Here is a table of points, one per row:
 51  25 -15  19 -11   1   6   3 -54 -24  15  36  37 -14  15 -36 -29  33 -15 -30  19  29  17 -37
-23  10 -49  -2  15 -11 -39  14   6   8  -5  -4  28  36 -63  10 -20  46  -5 -33  -1 -38  34  21
-64  27  31   0 -29  41  29 -49  59  -6 -20 -43 -57  -2   8   4 -43  32  -1 -42  55  -2  56 -33
-22 -14 -45 -36  17   9 -56  45   7  37  -5  17  60  59  25  -9 -27  12 -26 -64 -28  13   7  24
 -2 -27 -43  10  35  63  55   0  13 -26 -10 -42  -5 -37  -8  -5  13 -10  -8  22 -48  12   1  33
 -1 -65  27   8  -1  -1  44  15 -59 -27  -1 -19 -12 -18  -6  19 -31  13 -14 -39 -32 -36 -17   3
 35  46 -17  81 -28  24 -15 -32 -23  36  14  31  66 -14  47  10 -16  -8  86 -29  12  29   7 -25
-18  18  17 -17  25  14  -6  -6 -49 -24 -18  68  -4 -30   0  10  -5 -23 -13  55   1   9 -19  32
-17  -2  48  48 -13 -19 -16  13 -24   1  49 -48  -7   0  44 -12 -10  40 -39  34 -14  -9 -26  11
 31 -49   9  31 -24  30  19 -40  -3   1  -8 -24  16 -36 -22   8  -9 -51 -36 -31 -10  -2  -5  21
-35  59  11 -13 -56 -33  19 -56  17 -71  -3  24 -18  84  47  68   6 -71 -44 -31  -4  56  23  49
-31  11  36  70  -9 -33 -39   7 -26  27  15 -26 -23   9  15 -29   0 -23 -30  56 -19  -3 -60   5
 10 -40 -24  14  30  59  41   8 -13 -17  -8   7 -10 -15 -17  49   8 -49 -13  -2 -39 -34  -1  19
 29 -42  44 -28   9 -20   1   4 -21  11  17  23  -1 -30  28  32 -18 -39 -11 -21 -22 -56  -9  19
-29   6  -1  -4  10  19 -37  60 -12  38 -16   6  21  53 -64 -32 -17  -2   5 -31  -6 -20  18 -37
-10  39  15   3 -32  43 -13  84  66  33  21  43  50   7 -20 -19 -34  -6 -32 -61  17 -11 -22  17
-12  17 -49  12 -14 -23 -18 -27   2  11  -5 -20 -20  27 -47 -23 -62 -11  32   9   6 -28   2  26
-29  22 -44  -5  37  11 -39  21   2 -14   7 -20  50  50 -44 -37  -1  31 -26 -29 -24  18  39  25
-39 -71   7  50  33 -36 -29  22  11  60  29 -17  28  32  21  18 -37  38 -38  26   0   2 -30  18
 -9 -54 -43  19   7  29  61  22 -12   9 -20  -8   7 -26  -1   7   8 -47  11   1 -31 -36  27 -52
-39  18  49 -13 -78 -15  72  58 -14  74 -54  36   8  20   5 -11   6   2  28  24  35 -20  -3  27
-22  20  30 -24 -16 -63  38  47  69  34 -34  33  19 -23   5   8   6  29 -29  26  -5 -49  27 -18
-19  21 -43 -32  53  46  -9  -5 -12 -18 -12  34  27 -31   6 -21 -10 -37 -29  28 -15  20 -25 -45
 25   2 -53   1   0 -30 -38 -10 -23  24 -36 -24 -12  19 -35 -19 -12 -17  -5  11  18 -48  22 -21
-83 -85  61  25  43 -31 -64 -65  26  42  26 -22  39 -16   6   5 -30  10 -34  15  22 -26   0  24
-10 -37  20  24  21  17  26 -20 -15 -13 -17 -15  17 -45 -12 -32 -15 -49  -6 -28 -22  10  -9   2
-33  10 -13 -18 -40 -21 -48  54 -57 -17  47 -44 -31 -16  38   1  64 -29 -36  22   0  -5 -18 -34
-14 -12 -45  28 -20  -4 -15  12  11  23 -10  -3   8 -10 -36 -40 -20 -46  14  32  42  17  47  75
  1  18   0 -51  25   1   1 -29 -23  -3 -22  19  35   4 -34   5  29 -20   3   5 -49 -12   2 -49
-14   5  22 -35 -56 -31  58 -20 -17  55 -32  -2  -9   9  -5  35  39  16  -4  58  33 -18   3  16
 40 -25 -32 -17 -24  -8  14 -36 -15 -52  37  27  -6 -25  14 -71 -46  46 -13 -13   4  46  12 -30
 19 -38  69  38  87 -25  26  35  44 -43 -10  59 -74  67  20 -26  50 -43 -10   9  39  22  73 -37
 28  32  59 -52  68 -70  25 -25  11  36  68  -7  37   9 -21   2 -14 -36  35  14 -60  39   8  25
-38  43 -19  16 -49 -20 -34  47  21 -38  61  11 -24 -19  36 -12  66 -42 -22  29 -28 -41 -39  28
 19 -24  59 -43 -17 -17 -12  31  55 -51  15   3  25  11 -12  19  26 -26  64 -15  42  -7 -11 -30
 13 -15 -43  23 -40 -14  -9 -14  22  58  41  46 -53 -39 -10  41  58  36  17 -60 -56  47  -5 -19
 29 -31 -62  43  34  44  32  39 -32   8 -34  12  -4  -2  17  37 -47 -24  27   1 -33 -13 -17  -9
-59  24  37  -3  93  46  17  63 -41 -28  52  22 -52  -8  55  40 -29  73  22 -15  27 -20 -32  15
 37 -45  -7 -44 -58  17   3 -25  21 -45  51  50 -43 -14  -6 -74 -17  35 -38 -11 -16  57   1 -15
 25 -17  42  13  10  -1  26  -7   1  -3   4  -5  14 -45 -34  60 -22 -38 -19 -10 -21 -22  27  25
 15  23 -19  -9   1   2  28 -22 -40 -23 -21  64  22 -28  -3   3  -1 -12 -32  23  14 -15  29 -17
  2  -3 -14 -32   0 -19  22  18  -6  28 -42  17   7  -7  39 -33  49 -15  -9  39  62  33   2  46
 -1  16 -46   3 -37  17  -4  25  68   4 -28 -69 -14  -3  14  16 -75 -14  33  12  21  12  28 -34
 44  11  50  27  17 -45  19  -8  63 -31 -71 -40  11 -74  -7 -42  34 -15 -17 -60 -36  11 -52  72
 12 -27 -14  -6 -28  -6  -9  -1   7  24  16 -10 -30 -15  -2  64  40  -9  52  -7  14  36  -6  -2
  8 -41   9 -55  -8 -26 -46  -6   9 -51 -25  52  -7 -15  24  -3 -12   8  52  22  30   6 -36 -18
 45   6  17  -6  -1  37   6  -5  16  22  24 -21  10  -5 -80  65 -16 -39 -96 -25  90  59 -80  -7
 18  37 -23  -6   4  -7 -43 -40  40  47 -58  -8 -67 -12  34  32 -56  39   4  -2 -12 -26  17  27
 14 -27 -42 -36  -4 -22  15 -33  55 -42  31  -2   9  -1  18  20  17   3  47   0   4 -21 -21  12
 18 -15  12  -4  43  71  33 -10 -60  -7 -44 -31 -17 -14  -2 -57   5 -22  15 -54 -23 -24 -45  27
 45  19  13 -35 -10 -26 -40  35  31  33 -52 -23 -68 -13  34  56 -78  24 -37  21 -18  18  49  10
-17   5  44  40 -16   2 -12  42   1  -4  43 -63  -7  -5  61 -29  -1   8 -40  52 -15  -5 -18 -48
 -5  -7   7 -23   8 -10   8   2  28  -7   4 -39 -11  36   0   3  27 -13  72  -1  55  43 -43  -2
 26   2  13 -50  -6  21 -30  -6  20 -22  18 -23 -14  11   9  34  47 -12  45  12  27  -5  20  50
-20  26 -38  13   7  37 -37  30  68  13 -19  -9   6  32 -49 -41 -37  20   5  20 -29  10  12  -4
 17  47   8  17  -6  23 -48 -15  13  -4 -12  -7 -28  20 -29 -30 -10  -3  -3   6  -4 -28  25  32
 26  46 -25  27  16  -1  22 -33 -40 -30   6  48  41 -10 -14  -3 -36  18 -38   0  22  -1  -2 -46
-40  48  47  -1 -39  56 -17 -23  17  27   5 -41  23   2   6 -10 -23 -28  -5 -55  10 -25  65 -73
-12 -20   4   2  44  39  32  19  -1 -33 -43 -21  10 -45 -24  27  24 -10 -24 -23 -40  16 -21  43
  4   8 -25 -21   2  11 -31   9  50   1   0  -8  -5  20 -21   5  16 -36  30   9  30  24 -19   3
  6 -33  12  33  83 -47  -2  -4  43  14  16  58 -63  39  19 -48   6 -68 -14  12  14 -30  32  -1
 -1 -49   0  31  16  20  57  43 -14  -3 -27 -36   4 -32 -35  35   3   1   1 -18 -38  31  15  10
 26   6  35  46 -36  20 -32 -27 -18  51  10  45 -45 -29 -38  44  34  66  51 -27 -52  55  11 -30
-32  26  24   4 -11 -10  -5  41 -47 -52  50  -8 -24  -3  25  10   9  26  26  32  16 -48 -25  20
-44  43   4 -27 -48 -37   4 -47 -44 -44 -44  11  -7  86  49  63 -25 -34 -24 -64  -5  66   8   0
-23 -14 -11 -31  10 -32  12 -27 -12  19 -13 -44   5   2  25  -8  79  54   5 -10  50  14  11  47
 29  -3 -38  -5  -1  37  33 -34  50 -27  11  11 -21  -7  35 -30  18 -11  21  37   2 -11   2  -3
  9  17 -15 -28  12  -5 -22 -20  22 -17 -12 -25   1  25 -21  -6  31  33  38   8   9  -5 -13  -4
-26  32   0 -15 -20  39  14 -24  10  15  23 -19 -46  11 -10  41 -52  46  -9  -5   2 -56  -3  13
-25  38 -27  53 -32 -61  -8  41 -31 -71  29 -13 -17   2   7  20  35  51  -8  34   1 -44 -32   1
  1 -24 -46  -9  10  -2 -18  10 -27  27 -24 -15  31   2 -25 -38  21  19 -33  17  60  -4  61  40
 11   1  22  -5 -22  12 -80 -19 -61  17 -33  -1 -19   6 -15 -63  10 -26  22  -5  24 -25  31  50
-34   7  33 -53  15 -23   8 -15 -16   5   2   0  48  15 -22  -6   0 -28  29  28 -76  40  16  10
 23 -56  59  23   7  76 -14 -57  62  31  -7 -24  73 100  33  14  40  81 -59  38 -13 -49 -47 -10
-31  45 -18  47 -17 -49 -21  30 -31  14  31 -34 -45 -21  41 -58  47 -21 -51  19 -23 -29 -40 -81
 -5  31  54  33   6  29 -28  50 -52 -64  39 -18 -24   0  22  35 -25  52   5  56  53 -15 -25  36
 -3 -18 -50 -10   6 -22 -15  42  -8  32 -20 -21  31   9 -41 -19  -7  12 -11  11  35 -16  39  18
  4  -6 -23 -47  16  30  -5 -20  -2   7   5  33  36  -6  21  -9  37 -22  -2  -7 -29  13  19  37
 12   7  25  48 -23   1  -2 -27  18 -28  19  60  17 -27  -7 -26 -25  41  43 -16 -25  15  11 -28
 43  28 -38  49 -22  29 -30 -18   3  69  35  20  10 -30  29  56  27  16  47 -31 -13  47  10 -30
 36  47  -6  69  -4   7 -19 -19 -31 -20   7  43  83 -28  -6  68   9  17  11 -18  19  12  60 -37
 21 -39   3 -14 -28  14 -12 -31  -3 -25  26  50 -38 -14  -8 -32 -18  34  23   1 -27  33  -1 -31
-24  27 -22  -1 -57  -4  62  11  -8  63  -3   5   5  12 -10 -63  -1  36 -16  12  22 -12  16  58
 22  -7  19 -57   2 -22 -28  19   6   6 -18 -23 -21  26  -9  33  32 -14  21  22  23   9  -7 -54
 52 -33  35  27  -7 -27  31  12  -3 -44 -72 -43   7 -26 -14 -11  24   3 -10 -50 -37  -5 -30 -10
 -7  32 -16 -43  18  23  46 -22 -35  -5 -23  50  21 -37 -21 -26 -12  -7 -26  49   4  29 -15 -52
 -7 -14 -25   6  35 -26  43  -9 -32   0  33   8   5 -21   8  -5 -42  -8 -10 -43  -2 -72 -29 -22
 -7 -14  -8 -36   7 -18  15 -62  11 -38 -10  26 -25   4 -12 -33  17  27  20  22  26  13 -44 -50
 -4 -29 -41 -34  20 -40  11 -14  19  -5  -7 -25 -15  15  25  35  47  18  52   4  54  14 -31 -40
 61  19  36 -34  43 -51  58 -21 -24  20  63 -53  33  73 -10 -23  11 -31  65  20 -63  40  -4   8
There is one direction along which these points spread out most. For each point below, how far along it does it lie, from 0 to 99? 50 is the average, and the first point above lies past it. One standard deviation of the points above along it is 16.
-20  26 -38  13   7  37 -37  30  68  13 -19  -9   6  32 -49 -41 -37  20   5  20 -29  10  12  -4 51
  1  18   0 -51  25   1   1 -29 -23  -3 -22  19  35   4 -34   5  29 -20   3   5 -49 -12   2 -49 68
 23 -56  59  23   7  76 -14 -57  62  31  -7 -24  73 100  33  14  40  81 -59  38 -13 -49 -47 -10 37
  6 -33  12  33  83 -47  -2  -4  43  14  16  58 -63  39  19 -48   6 -68 -14  12  14 -30  32  -1 43
-14   5  22 -35 -56 -31  58 -20 -17  55 -32  -2  -9   9  -5  35  39  16  -4  58  33 -18   3  16 35
 25   2 -53   1   0 -30 -38 -10 -23  24 -36 -24 -12  19 -35 -19 -12 -17  -5  11  18 -48  22 -21 49
-40  48  47  -1 -39  56 -17 -23  17  27   5 -41  23   2   6 -10 -23 -28  -5 -55  10 -25  65 -73 53
 43  28 -38  49 -22  29 -30 -18   3  69  35  20  10 -30  29  56  27  16  47 -31 -13  47  10 -30 66
-39 -71   7  50  33 -36 -29  22  11  60  29 -17  28  32  21  18 -37  38 -38  26   0   2 -30  18 27
 21 -39   3 -14 -28  14 -12 -31  -3 -25  26  50 -38 -14  -8 -32 -18  34  23   1 -27  33  -1 -31 62
-34   7  33 -53  15 -23   8 -15 -16   5   2   0  48  15 -22  -6   0 -28  29  28 -76  40  16  10 61
  4   8 -25 -21   2  11 -31   9  50   1   0  -8  -5  20 -21   5  16 -36  30   9  30  24 -19   3 50
 -1  16 -46   3 -37  17  -4  25  68   4 -28 -69 -14  -3  14  16 -75 -14  33  12  21  12  28 -34 49
 -7 -14 -25   6  35 -26  43  -9 -32   0  33   8   5 -21   8  -5 -42  -8 -10 -43  -2 -72 -29 -22 55
 26  46 -25  27  16  -1  22 -33 -40 -30   6  48  41 -10 -14  -3 -36  18 -38   0  22  -1  -2 -46 65
 -7 -14  -8 -36   7 -18  15 -62  11 -38 -10  26 -25   4 -12 -33  17  27  20  22  26  13 -44 -50 52
